In the data rows, 128 means zero.
Each row of this table is followed by its label. One hidden rule gives the labels. It looks at one to three of the table's principal directions, none of them among the few with the most spread.
array([ 80, 140,  85, 120,  81, 187,  94, 139, 141,  98, 107, 225, 157, 164, 115, 115, 141, 208, 126, 144, 134, 142,  72, 144, 171,  94,  78, 144, 111, 178,  97, 164]) ZN
array([ 77, 140,  86, 136,  73, 172,  95, 139, 129,  94, 111, 205, 158, 180, 108, 114, 151, 205, 113, 157, 118, 147,  77, 151, 193,  96,  82, 135, 119, 189, 108, 170]) ZN
array([ 76, 135, 113, 142,  76, 166,  99, 132, 118, 103, 102, 186, 146, 170, 106, 130, 155, 193, 123, 138, 136, 141,  83, 147, 193,  91,  94, 136, 119, 184, 120, 176]) OQ
array([119, 138, 119, 130,  99,  97,  92, 130, 143, 102, 125,  97, 131, 134,  98,  96, 141,  95,  88, 160,  84, 122, 169, 137, 126, 165, 151, 161, 119, 119, 160, 143]) OQ
array([109, 133, 132, 107,  94, 120, 119, 118, 130, 110, 119, 142, 124, 119, 108, 126, 141, 122, 114, 131, 136, 136, 147, 123, 132, 127, 149, 156, 114, 137, 137, 164]) Pr
array([134, 122, 139,  90, 147, 100, 170, 140, 117,  85, 156, 119, 142, 105, 162, 108, 123,  79, 114, 135, 119, 141, 194, 138,  99, 163, 182, 102, 154, 137, 120, 130]) OQ
array([155, 125, 149, 124, 117,  85, 167, 120, 110, 121, 141, 101, 113, 125, 137, 142, 144, 116, 126, 134,  99, 152, 163, 122, 142, 147, 153, 120, 155, 134, 133, 139]) Pr
array([120, 131, 109, 117, 149, 116, 200, 152,  93, 115, 160, 135, 147, 139, 172, 135, 126, 133, 123, 152, 119, 154, 145, 142, 153, 135, 145,  59, 171, 174, 112, 141]) OQ
array([144, 133, 105, 138, 121, 128, 194, 139, 106, 138, 145, 160, 133, 169, 152, 151, 137, 184, 146, 150, 104, 170,  95, 134, 188, 108,  94,  82, 176, 176,  85, 136]) Pz
array([127, 130, 119, 123, 126, 148, 165, 128, 119, 106, 133, 168, 136, 156, 157, 145, 126, 166, 143, 129, 128, 151,  98, 140, 154, 103, 111, 100, 150, 179, 104, 144]) Pr
array([107, 122, 136,  82, 141, 162, 120, 119, 142, 101, 126, 179, 142,  87, 145, 123, 110, 120, 135,  96, 189, 118, 130, 122,  82, 113, 145, 141,  98, 126, 119, 139]) OQ
array([129, 127, 128, 115, 136, 139, 145, 131, 131, 122, 129, 143, 133, 124, 141, 130, 119, 131, 135, 125, 139, 129, 122, 130, 121, 120, 122, 121, 137, 137, 121, 129]) OQ
array([173, 117, 184, 124, 121,  73, 161,  91, 105, 153, 142,  99,  99,  85, 121, 159, 156, 109, 141,  97, 141, 151, 171,  93, 135, 144, 169, 141, 128,  89, 125, 132]) Pr
array([162, 119, 153, 135, 126,  87, 150, 110, 106, 150, 144, 106, 113, 116, 124, 140, 144, 120, 129, 119, 132, 149, 146, 107, 145, 136, 140, 122, 134, 104, 124, 121]) ZN
array([149, 119, 141, 128, 124, 113, 166, 113, 107, 140, 150, 151, 133, 126, 127, 140, 143, 149, 136, 123, 147, 160, 124, 116, 161, 113, 124, 109, 139, 127,  91, 127]) Pz
array([195, 118, 190, 156,  96,  80, 153,  93, 123, 178, 108,  91,  79, 130,  94, 163, 158, 134, 162, 103, 119, 152, 122,  96, 167, 119, 108, 166, 154,  90, 115, 120]) OQ
array([208, 125, 182, 134, 115,  68, 137,  85, 137, 160, 121,  90,  85, 103, 115, 149, 143, 112, 145,  98, 122, 144, 145,  88, 130, 149, 131, 174, 130,  70, 138, 116]) OQ
array([186, 128, 200, 153, 101,  64, 132,  90, 120, 176,  96,  65,  74, 109, 101, 164, 158, 110, 148,  93, 131, 136, 144,  91, 157, 144, 134, 177, 136,  79, 160, 138]) OQ
array([200, 136, 181, 150, 116,  49, 151,  99, 118, 180, 110,  59,  78, 116, 120, 158, 149, 106, 142, 108, 116, 143, 149,  92, 159, 161, 132, 157, 151,  80, 160, 131]) OQ
array([216, 128, 200, 138, 128,  73, 177,  80, 125, 179, 115,  99,  79, 104, 135, 178, 143, 126, 177,  75, 146, 154, 130,  86, 149, 134, 130, 156, 149,  83, 114, 122]) OQ
array([168, 137, 170, 149, 124, 100, 173, 106, 120, 136, 116, 113, 113, 145, 141, 157, 142, 134, 159, 107, 123, 149, 125, 127, 170, 129, 131, 127, 163, 139, 111, 139]) OQ
array([140, 143, 131, 152, 109, 101, 112, 126, 135, 116, 111,  89, 117, 156, 123, 125, 137, 121, 114, 144,  83, 125, 133, 138, 150, 152, 125, 145, 140, 138, 165, 142]) OQ
array([131, 141, 141, 144, 114, 144, 104, 108, 150, 110,  99, 140, 125, 154, 125, 134, 127, 144, 139, 113, 129, 122,  96, 138, 142, 114, 110, 157, 119, 146, 135, 144]) OQ
array([170, 147, 150, 136, 112,  83, 131, 114, 148, 112, 106,  79,  99, 143, 138, 135, 132, 103, 130, 129,  73, 130, 153, 129, 129, 168, 144, 163, 150, 130, 163, 144]) Pr
array([163, 147, 111, 106, 178, 102, 116, 134, 162, 100, 148,  97, 141,  97, 178,  97,  96,  76, 108, 132,  93, 107, 176, 131,  62, 203, 165, 129, 119,  96, 159, 101]) OQ
array([156, 144, 130,  88, 177,  99, 146, 122, 147, 102, 151, 111, 137,  76, 183, 116, 101,  74, 119, 113, 130, 118, 187, 122,  64, 189, 187, 123, 119, 103, 149, 122]) OQ
array([147, 125, 156,  85, 149,  96, 115, 107, 135, 111, 140, 108, 117,  63, 148, 120, 119,  67, 117,  94, 153, 118, 192, 105,  62, 172, 194, 151,  94,  82, 155, 127]) Pr
array([149, 133, 135,  73, 149, 106, 117, 109, 147, 101, 137, 130, 119,  76, 161, 116, 105,  79, 116, 101, 150, 123, 175, 107,  57, 166, 180, 152,  95,  99, 151, 131]) Pr
array([148, 131, 131, 100, 139, 129, 109, 113, 151, 108, 125, 140, 120, 109, 151, 122, 110, 113, 130, 105, 138, 122, 134, 118,  84, 142, 140, 151, 105, 113, 138, 123]) Pr
array([167, 131, 160, 137, 120, 101, 130,  98, 131, 142, 114, 107,  97, 131, 129, 149, 134, 120, 148,  98, 126, 137, 129, 112, 132, 133, 138, 154, 127, 113, 128, 128]) Pr
array([164, 120, 142, 137, 140, 108, 106, 107, 133, 119, 149, 121, 133, 124, 129, 109, 131, 112, 123, 113, 121, 135, 144, 124, 115, 148, 142, 135, 110,  93, 109,  93]) Pz
array([123, 117, 122, 134, 138, 134,  94, 133, 125, 113, 140, 128, 141, 133, 127, 103, 127, 117, 116, 125, 123, 123, 136, 137, 113, 136, 136, 121, 110, 116, 118, 102]) Pz
array([122, 118, 134, 138, 138, 133, 103, 117, 116, 129, 142, 128, 132, 117, 127, 128, 135, 127, 128, 108, 140, 124, 136, 126, 118, 129, 150, 121,  98, 113, 118, 112]) ZN
array([ 96, 135, 103, 131, 126, 171,  58, 123, 152,  92, 121, 163, 151, 136, 128, 108, 121, 147, 114, 122, 131, 106, 106, 144, 107, 125, 124, 147,  78, 137, 137, 129]) QP
array([119, 133, 122, 135, 126, 151,  98, 117, 135, 108, 127, 155, 140, 131, 137, 131, 134, 155, 132, 114, 127, 124, 113, 135, 129, 127, 128, 134, 101, 138, 124, 132]) QP
array([103, 119, 133, 167, 101, 183,  21, 111, 166, 129,  90, 141, 130, 144,  66, 113, 132, 155, 126, 115, 138,  87,  70, 134, 120,  91,  76, 190,  71, 102, 144, 110]) ZN
array([147, 134, 154, 153, 120, 140,  85,  99, 157, 141, 102, 122, 116, 118, 107, 142, 134, 143, 146, 100, 131, 107, 104, 119, 124, 125, 111, 176,  99,  97, 140, 121]) Pr
array([149, 133, 153, 134, 134, 165,  88,  98, 175, 118, 104, 158, 131, 108, 127, 134, 121, 148, 158,  87, 145, 105,  99, 125, 102, 121, 110, 177,  95, 103, 118, 114]) QP
array([131, 126, 141, 156, 125, 142,  88, 130, 153, 133, 104, 100, 123, 137, 102, 119, 128, 120, 135, 126, 105,  99, 119, 139, 118, 131, 110, 158, 124, 107, 139, 106]) OQ
array([133, 135, 123, 118, 153, 149, 100, 134, 169, 102, 123, 125, 141, 109, 143, 107, 106, 108, 130, 123, 109,  96, 140, 141,  74, 155, 134, 149, 115, 111, 137, 105]) QP
array([163, 139, 139, 136, 140, 132, 135, 118, 155, 123, 121, 131, 128, 127, 146, 135, 123, 137, 154, 113, 104, 124, 123, 132, 120, 145, 123, 143, 137, 121, 111, 113]) ZN
array([108, 133, 107, 115, 160, 159, 103, 151, 151, 118, 124, 132, 147, 108, 146, 107, 102, 113, 123, 129, 135,  93, 129, 139,  82, 144, 126, 126, 115, 116, 143, 111]) OQ
array([165, 133, 115, 101, 164, 140, 124, 133, 168, 121, 131, 144, 133, 108, 163, 109,  93, 116, 139, 117, 124, 115, 124, 122,  73, 151, 114, 140, 125, 100, 120,  93]) ZN
array([186, 129, 137, 134, 121, 101, 137, 119, 150, 146, 123, 104, 100, 135, 125, 133, 126, 126, 142, 130,  85, 136, 125, 113, 121, 143, 106, 154, 148, 102, 125, 103]) ZN
array([169, 140, 124, 133, 136, 143, 146, 122, 164, 133, 112, 127, 107, 143, 153, 153, 110, 151, 165, 120,  85, 122,  99, 128, 110, 129, 101, 145, 149, 137, 121, 113]) Pr
array([190, 134, 146, 128, 144,  86, 107, 105, 162, 131, 136,  84, 113,  95, 131, 116, 120,  90, 120, 119,  96, 116, 161, 109,  85, 179, 144, 166, 113,  66, 155,  97]) ZN
array([107, 126, 115, 107, 143, 180, 116, 135, 143, 140, 116, 171, 132, 101, 139, 139, 110, 154, 150, 107, 167, 108,  96, 119,  97, 104, 108, 134, 105, 125, 121, 125]) Pr
array([ 89, 130,  84, 129, 120, 199, 104, 152, 144, 131, 106, 184, 140, 154, 127, 129, 112, 189, 139, 140, 138, 113,  56, 139, 134,  83,  62, 125, 121, 161, 122, 131]) QP
array([129, 126, 132, 159, 138, 150, 133, 133, 127, 179, 112, 118, 118, 133, 114, 153, 126, 154, 157, 120, 139, 113,  88, 122, 144, 102,  90, 124, 136, 116, 122, 111]) QP
array([ 83, 128, 110, 155, 114, 172, 111, 149, 118, 149, 100, 142, 130, 164, 109, 139, 129, 169, 135, 139, 143, 114,  70, 141, 164,  84,  78, 117, 133, 160, 136, 141]) OQ
array([ 90, 131, 108, 152, 129, 148, 105, 158, 120, 128, 114, 113, 142, 159, 119, 113, 124, 130, 113, 151, 121, 109, 110, 152, 146, 122, 106, 109, 136, 149, 149, 129]) OQ
array([131, 124, 131, 145, 101, 115, 135, 128, 118, 136, 124, 113, 115, 154, 105, 134, 145, 137, 127, 144, 100, 141, 124, 130, 158, 118, 117, 131, 146, 140, 124, 133]) QP
array([112, 132, 110, 130, 124, 122, 109, 143, 132, 119, 126, 104, 129, 136, 121, 112, 124, 109, 106, 151, 103, 115, 142, 137, 118, 144, 134, 130, 127, 131, 156, 130]) Pr
array([109, 122, 103, 113, 135, 135,  87, 146, 143,  93, 138, 117, 140, 128, 125,  87, 112,  91,  97, 147, 105, 109, 154, 144,  80, 148, 145, 133, 111, 121, 143, 109]) ZN
array([139, 131, 130, 141, 119, 120, 121, 138, 139, 103, 112, 101, 119, 165, 133, 117, 125, 115, 126, 141,  81, 125, 130, 148, 130, 140, 121, 136, 153, 148, 141, 125]) OQ
array([116, 124, 120, 125, 122, 149, 106, 139, 146,  93, 128, 143, 148, 134, 123, 103, 128, 131, 117, 142, 107, 119, 130, 147, 116, 131, 117, 136, 128, 136, 124, 120]) ZN
array([144, 125, 137, 130, 128, 133, 153, 138, 136, 114, 128, 134, 134, 138, 138, 125, 132, 136, 143, 134, 101, 135, 130, 140, 135, 132, 116, 123, 161, 139, 104, 117]) ZN
array([116, 138, 111, 114, 150, 143, 145, 145, 135, 115, 123, 123, 128, 131, 162, 134, 104, 118, 135, 131, 120, 114, 128, 140, 102, 133, 136, 111, 141, 155, 144, 134]) Pr
array([ 90, 127, 127, 147, 129, 158, 152, 156, 103, 139, 105, 123, 125, 158, 139, 152, 129, 151, 149, 131, 132, 120,  99, 148, 160,  99, 108,  93, 161, 177, 132, 145]) Pr
array([112, 129, 118, 138, 129, 157, 150, 157, 126, 122, 108, 130, 127, 166, 145, 136, 119, 147, 147, 140, 107, 123, 100, 151, 143, 109,  98, 106, 169, 173, 123, 131]) OQ
array([ 90, 130, 104, 138, 137, 181, 130, 154, 135, 114, 111, 147, 142, 168, 137, 127, 108, 147, 141, 140, 126, 112,  86, 160, 130,  93,  98, 106, 146, 177, 118, 128]) Pr
array([ 50, 133,  66, 142, 124, 202, 123, 177, 124, 125, 115, 171, 161, 178, 121, 120, 115, 178, 124, 170, 129, 112,  68, 165, 157,  80,  75,  90, 142, 193, 117, 142]) QP
array([ 58, 129,  70, 140, 106, 193, 110, 169, 127, 104, 117, 174, 158, 189, 114, 110, 122, 176, 114, 173, 113, 122,  73, 167, 159,  82,  76, 102, 139, 197, 115, 143]) ZN
array([ 87, 123, 123, 155, 146, 140, 101, 143, 117, 128, 134,  93, 147, 133, 108, 112, 126, 101, 108, 142, 130,  99, 139, 151, 121, 126, 144, 108, 116, 126, 146, 116]) Pr
array([105, 128, 119, 120, 158, 129, 117, 135, 125, 120, 148, 113, 148, 101, 134, 111, 116,  92, 108, 131, 143, 109, 160, 135,  95, 146, 165, 110, 107, 114, 140, 119]) QP
array([146, 116, 142, 132, 161, 120, 104, 112, 137, 132, 154, 105, 136,  90, 123, 115, 121,  93, 121, 111, 138, 110, 157, 120,  82, 148, 158, 132,  95,  76, 126,  87]) Pz
array([110, 114, 139, 123, 116, 172, 143, 126, 124, 145, 119, 187, 136, 125, 108, 142, 135, 170, 158, 110, 177, 137,  89, 124, 148,  74,  96, 129, 128, 136,  75, 129]) ZN
array([160, 118, 178, 149, 105,  84, 197, 112,  88, 177, 133, 106, 102, 116, 110, 175, 173, 146, 162, 115, 125, 164, 148, 105, 188, 122, 140, 118, 168, 118,  94, 138]) QP
array([173, 123, 167, 157,  98,  60, 128, 100, 119, 152, 133,  68, 100, 127,  85, 134, 162, 103, 117, 133,  93, 146, 164, 110, 157, 152, 146, 158, 135,  87, 139, 123]) ZN
array([182, 122, 159, 152,  93,  57, 139, 106, 119, 163, 131,  69,  89, 134,  86, 137, 157, 109, 121, 141,  85, 151, 154, 104, 158, 145, 129, 157, 148,  89, 138, 120]) ZN
array([222, 127, 180, 134, 122,  32, 178,  86, 122, 154, 151,  66,  88, 104, 124, 149, 151,  88, 138, 115,  90, 164, 187,  95, 135, 173, 171, 149, 153,  77, 120, 113]) ZN
array([227, 147, 153, 137, 114,  21, 192,  88, 124, 153, 150,  68,  85, 129, 139, 157, 146, 109, 127, 136,  68, 176, 170,  95, 161, 179, 155, 141, 164, 103, 140, 136]) ZN
array([119, 139,  96, 144, 103,  94, 106, 131, 120, 133, 135,  99, 123, 157, 102, 113, 137, 119,  88, 167,  92, 137, 138, 129, 152, 144, 133, 131, 120, 131, 156, 141]) ZN
Here are more rows. What is the label of each one?
array([ 73, 117, 110, 131, 112, 174, 108, 136, 114, 117, 129, 172, 149, 141, 107, 125, 136, 161, 122, 134, 154, 127, 101, 142, 144,  86, 115, 116, 108, 158, 109, 141]) -> QP
array([143, 133, 123,  97, 178, 101, 182, 138, 114, 123, 164, 113, 137,  97, 179, 125, 108,  82, 129, 123, 134, 136, 181, 127,  92, 166, 186,  84, 145, 123, 114, 116]) -> QP
array([ 98, 137, 119, 133, 105, 117, 139, 133, 108,  84, 137, 136, 151, 158, 129, 118, 147, 133, 101, 156, 110, 147, 144, 154, 171, 132, 146, 107, 142, 178, 132, 166]) -> OQ
array([ 62, 120, 107, 143,  95, 177, 108, 156, 114, 120, 108, 151, 138, 161, 100, 130, 143, 167, 125, 151, 123, 119,  95, 151, 159,  86,  98, 119, 133, 176, 128, 151]) -> Pr
array([122, 113, 112, 157, 104, 160, 110, 134, 127, 124, 128, 160, 137, 182, 101, 118, 138, 174, 134, 144, 108, 141,  77, 145, 163,  86,  76, 123, 136, 150,  85, 107]) -> Pz
array([131, 126, 125, 163,  88, 140, 115, 122, 139, 127, 116, 145, 133, 178,  83, 121, 147, 167, 129, 151, 103, 142,  86, 142, 179,  95,  77, 147, 141, 143, 101, 126]) -> Pz
array([ 62, 125,  82, 103, 141, 177, 140, 173, 109,  95, 142, 180, 168, 144, 154, 107, 115, 144, 115, 151, 145, 128, 120, 158, 127, 110, 127,  75, 137, 184, 105, 140]) -> OQ
array([176, 142, 131, 127, 157,  91, 141, 116, 139, 158, 134,  85, 105, 103, 153, 143, 112, 104, 135, 117, 114, 121, 145, 105, 101, 165, 143, 133, 127,  91, 156, 112]) -> Pr
array([127, 122, 127, 124, 126, 152, 160, 127, 122, 120, 141, 183, 150, 133, 134, 135, 136, 169, 144, 127, 146, 150, 104, 133, 156, 100, 107, 108, 141, 150,  78, 129]) -> Pz
array([163, 120, 150, 140, 111, 118, 125, 114, 139, 127, 117, 112, 104, 139, 121, 140, 137, 136, 142, 121,  94, 133, 121, 122, 128, 127, 112, 152, 139, 122, 130, 117]) -> QP
array([133, 123, 122, 125, 140, 107, 133, 130, 122, 136, 152, 106, 132, 115, 120, 116, 125, 100, 111, 140, 123, 129, 155, 124, 113, 141, 148, 117, 125, 107, 129, 112]) -> ZN
array([152, 138, 122, 126, 142, 136, 130, 128, 161, 105, 121, 125, 129, 145, 148, 119, 104, 120, 132, 133, 102, 119, 115, 140, 106, 135, 111, 137, 142, 137, 135, 116]) -> OQ
array([128, 129, 138, 144, 115, 143,  62, 106, 150, 131,  98, 116, 107, 131, 108, 133, 123, 132, 126, 108, 137, 102,  97, 119, 111, 116, 108, 174,  87, 110, 171, 129]) -> Pr
array([152, 123, 163, 176, 118,  72, 171, 129,  89, 148, 137,  50, 109, 150, 117, 151, 163, 112, 131, 145,  73, 144, 163, 136, 180, 148, 150, 101, 178, 134, 137, 127]) -> Pr
array([ 98, 136, 104, 137,  69, 121,  61, 126, 137, 112, 100, 113, 111, 159,  83, 114, 141, 135,  84, 161,  99, 121, 113, 128, 146, 123, 106, 173, 102, 142, 193, 167]) -> Pr
array([ 97, 126, 135, 119, 144, 136, 126, 132, 114, 154, 118, 121, 125, 109, 120, 132, 117, 102, 130, 111, 187, 112, 129, 121, 116, 111, 144, 122, 113, 117, 135, 136]) -> OQ
array([ 75, 125, 130, 142, 120, 133, 148, 153,  88, 133, 118, 102, 127, 149, 122, 142, 140, 120, 124, 143, 134, 123, 136, 147, 159, 111, 144,  92, 152, 171, 145, 158]) -> Pr
array([189, 136, 144, 162, 109,  70, 141, 117, 139, 141, 121,  66,  98, 165, 112, 129, 138, 111, 125, 150,  58, 143, 137, 126, 156, 155, 113, 148, 167, 114, 142, 115]) -> ZN
array([136, 117, 151,  95, 141,  94, 173, 129, 104, 143, 146, 107, 115,  82, 138, 137, 131,  85, 131, 115, 150, 139, 185, 108, 104, 146, 180, 115, 140, 107, 122, 131]) -> Pr
array([154, 113, 178,  96, 177,  74, 178, 110,  92, 149, 168,  83, 116,  37, 161, 150, 133,  61, 136,  84, 170, 131, 219,  95,  78, 172, 225, 101, 118,  74, 131, 116]) -> Pr
array([158, 136, 116, 115, 146, 119, 157, 127, 140, 151, 137, 133, 123, 117, 144, 134, 111, 130, 138, 129, 130, 135, 121, 113, 118, 135, 116, 124, 138, 113, 119, 116]) -> ZN
array([121, 119, 127, 107, 154, 130, 162, 134, 106, 127, 156, 143, 140, 106, 154, 133, 124, 120, 133, 119, 152, 138, 148, 126, 114, 128, 157,  91, 131, 132, 103, 122]) -> ZN
array([148, 137, 130, 138, 119,  92,  96, 118, 138, 137, 118,  71,  99, 120, 121, 132, 129, 104, 109, 134,  92, 113, 148, 113, 111, 162, 140, 157, 113, 103, 191, 132]) -> Pr
array([121, 119, 143,  51, 202, 119, 222, 144,  86, 123, 174, 159, 149,  49, 212, 138, 104,  81, 148,  87, 211, 145, 197, 115,  76, 152, 213,  54, 143, 127,  85, 129]) -> OQ
array([ 88, 133, 105, 119, 113, 142,  78, 147, 143, 101, 111, 123, 136, 135, 111,  97, 121, 109,  96, 150, 117, 104, 137, 143, 108, 138, 130, 148, 109, 135, 165, 142]) -> OQ
array([116, 127, 115, 145,  92, 127, 164, 138, 104, 115, 131, 153, 136, 194, 115, 127, 147, 161, 128, 159, 104, 167, 105, 151, 197,  96, 104, 103, 170, 186,  85, 147]) -> ZN
array([102, 131, 116,  93, 158, 141, 113, 140, 134, 101, 139, 139, 149,  88, 156, 108, 109,  98, 111, 121, 153, 107, 160, 132,  77, 152, 164, 119, 103, 121, 147, 131]) -> OQ
array([147, 132, 142,  58, 186, 132, 182, 100, 128,  90, 180, 201, 166,  47, 202, 132, 113, 113, 150,  74, 194, 151, 183, 115,  72, 157, 211, 101, 100, 116,  63, 127]) -> ZN
array([155, 130, 122, 131, 128, 116, 156, 137, 133, 130, 132, 121, 124, 144, 138, 128, 126, 134, 134, 144,  94, 139, 126, 131, 138, 137, 111, 120, 160, 134, 118, 118]) -> ZN
array([117, 126, 137, 136,  95, 126, 148, 115, 111,  92, 140, 165, 149, 160, 116, 127, 157, 155, 124, 137, 123, 164, 128, 146, 183, 109, 135, 119, 140, 170,  85, 154]) -> ZN
